Where one turn sends some rows of the set: a few examples, then the rows asked
J100: [-18,-13,23,-5,-8,17,24,-9,18,0,7,-14,-8,2,19,1,6,7,15,-6,2,10,7,-13,-3,-1,1,-1,2,26,-6]
J869: [0,-8,-20,24,8,5,6,3,32,18,-13,-12,1,-11,-18,1,1,-15,0,-12,-24,-7,16,-5,-21,-4,-5,4,-5,24,4]
J734: [1,-1,2,14,21,15,24,3,23,8,-2,13,-2,-1,-9,-17,17,-27,-12,-2,-3,9,27,-2,10,12,-11,-14,1,37,-2]
J987: [6,-1,-2,13,-5,-16,-17,-5,-19,-21,-22,14,-1,18,4,-6,-5,-8,12,-19,8,-5,9,6,-11,8,-13,1,-1,20,0]
J497: [9,0,-1,6,8,9,-15,7,-14,3,2,-18,5,13,8,-11,9,-4,-7,0,21,44,2,-2,-8,8,-6,21,-10,14,-8]
J558: [-9,9,-13,-2,4,15,16,28,7,11,-10,-11,-13,10,-31,-1,-13,11,-12,10,3,20,2,19,-23,-3,-11,2,0,13,-9]
J872: [-10,2,-5,16,-1,22,2,26,11,7,-5,-9,20,9,-26,19,0,-2,-6,16,-6,-11,11,-1,-28,18,-8,-21,5,16,0]
J193: [5,-6,-10,13,7,-9,-22,16,-20,15,-6,6,9,24,-5,-28,3,-20,20,-8,-12,24,-10,11,2,-4,1,-5,1,19,-1]
J579: [1,-20,-12,13,13,16,19,5,6,-13,-9,-9,-4,7,1,-3,7,-15,9,20,4,-14,-11,-22,-5,11,-14,11,-2,36,-21]
J724: [-30,-10,-10,18,-1,-10,12,22,16,-3,1,-11,15,1,-20,-5,16,-9,10,5,-4,-13,-1,-5,-19,19,-28,3,-17,16,-19]
J755: [22,7,1,-8,6,-16,12,17,-4,18,-1,-26,-17,3,-8,11,8,-2,-3,-13,2,17,-9,-6,-21,-8,-2,-1,15,12,8]
J786: [-11,19,-21,-11,-13,6,10,28,12,5,-9,5,-12,11,-20,-11,-2,-25,-8,-21,11,9,5,0,-28,-2,-15,2,2,21,-3]
J415: [-3,-13,35,4,-7,2,-20,-5,21,-11,-11,11,-7,14,-9,-17,14,-2,10,-13,-15,7,-4,3,-5,-4,-1,-22,-2,10,-18]
J850: [10,17,27,3,9,4,21,33,-2,-8,15,-27,-13,14,-14,-20,1,16,6,-8,-11,11,2,-5,-11,10,-3,-1,13,19,1]
J726: [-3,-10,25,-5,10,9,-12,19,-2,2,21,-17,15,4,-2,-10,10,-4,-18,-14,-14,18,3,7,-2,9,-7,24,-7,-5,-14]
J782: [11,12,1,6,-15,1,4,6,-18,-7,1,-5,10,11,14,-4,13,-5,17,6,-15,-5,-4,8,-8,10,-8,-29,7,51,6]
J700: [9,10,-3,10,1,-14,-19,-11,-7,-16,-18,-1,-3,23,-7,-2,-9,-4,6,-8,3,12,13,20,0,13,-14,-21,6,3,-11]
J229: [-8,2,1,4,23,2,3,9,-1,0,-7,2,3,16,-20,-19,2,0,-27,8,-31,-12,7,1,1,4,-8,-23,9,50,0]
J642: [-3,15,-11,-12,-11,-33,-4,11,13,5,0,-25,-2,4,3,-4,-3,-1,9,-13,-2,15,22,-10,-10,-6,-20,-15,-1,21,-3]
J405: [11,-4,-20,3,1,3,-26,7,1,8,-10,5,20,22,13,-11,5,-23,9,-16,4,27,10,-8,-1,-7,4,-5,8,12,-13]
J35: [-18,-9,-10,13,3,18,5,7,32,-14,3,-25,-6,-11,6,-11,-6,-18,-4,-8,-8,-8,-6,-17,-11,19,-10,0,-17,26,-21]
J85: [-2,9,-5,2,-4,8,24,19,7,-5,6,4,6,4,-52,-11,2,-7,-11,3,13,-2,7,-4,9,3,-15,-2,-3,10,-7]
J66: [13,-8,9,6,6,11,-7,1,-24,9,-4,-9,11,-5,-5,-20,-7,-13,13,15,4,26,4,2,9,9,3,21,-1,18,-2]
J744: [6,-8,31,-6,6,17,3,4,7,11,-4,-21,1,-9,1,-26,18,6,-5,-2,-1,-4,-3,-6,-23,-18,6,-6,-5,-5,-10]
J746: [-4,-5,-10,3,11,1,2,-4,-25,4,-7,-30,-6,-11,13,-21,-6,-6,1,-2,11,5,12,10,-11,8,-20,-5,1,-10,-2]
J877: [-2,-17,23,3,11,27,-2,14,-5,-4,2,-21,-7,-8,6,-42,20,10,-9,-2,-15,5,6,-7,-16,-5,-15,-11,5,5,-7]
J65: [-20,-11,-2,0,-11,-14,3,12,12,-14,11,-6,1,11,10,1,1,16,-2,-36,1,-3,-6,-20,-4,-13,-5,-10,-10,24,-7]
J531: [17,1,13,3,-3,7,5,21,3,-12,17,-7,2,12,-12,3,-7,8,5,-7,-32,-5,-5,14,13,1,-1,-33,7,18,-4]
J522: [-7,15,-14,-5,-16,7,2,-5,36,-2,-1,-11,-6,5,-12,-10,6,-24,-12,-23,-7,-9,-5,-3,-17,-9,-7,1,-21,27,-13]
J258: [-6,5,-22,34,21,5,16,6,11,5,-9,-10,15,8,-14,-15,27,6,-14,-4,-19,1,-6,9,-21,10,-2,-14,1,37,-9]
J337: [-5,-15,-12,1,-4,8,25,-5,-13,-4,0,-12,-5,-14,13,-14,17,-3,11,-4,-9,17,-9,0,7,7,-15,-10,27,32,-8]
J669: [-14,2,3,0,-6,8,-22,-3,5,-1,6,-9,36,28,1,-30,10,-3,6,-17,-18,-1,5,-9,1,-4,7,-1,3,10,-21]
J20: [-10,17,-3,21,10,7,16,6,15,16,-2,-8,-14,8,-26,-24,7,-23,-12,-19,13,7,-5,-8,-15,8,6,-11,-14,30,15]
J714: [-13,-14,22,3,3,25,-14,-1,-15,1,13,-20,23,1,0,-13,-2,-3,-11,-6,-8,3,-13,-10,1,14,15,11,2,6,-6]
J409: [-4,-5,15,1,0,6,-31,14,0,10,11,-7,16,35,-5,-17,6,-9,3,-15,-36,2,10,5,-12,-10,-2,4,-5,12,2]
J305: [1,-2,26,7,-4,2,-25,17,9,-22,-13,10,-2,14,-15,-28,6,9,-2,-27,-10,4,3,-17,-15,-1,0,-17,10,15,-10]
J107: [-7,9,16,3,23,6,16,33,8,11,-5,0,8,2,-17,-2,-6,10,-25,9,-16,-3,-1,19,-21,7,7,-8,-6,30,-7]
J488: [-16,-19,-1,13,0,21,9,3,5,-4,8,3,-11,22,-22,9,16,-14,-15,9,14,-3,-4,-15,0,6,-23,-10,-14,28,6]
J467: [-8,-8,-4,2,20,0,12,0,3,6,-12,1,-5,23,-10,-8,9,-31,2,25,-7,-6,-6,-5,7,16,-12,-26,12,37,-15]
J780: [20,0,2,3,16,5,10,4,-31,2,-8,-14,3,-1,22,-7,10,-8,-4,3,12,-7,6,14,-22,6,-12,1,0,-1,-2]

J85 moves to J20
J642 moves to J65
J107 moves to J558
Where do these go?
J409 moves to J726
J780 moves to J700

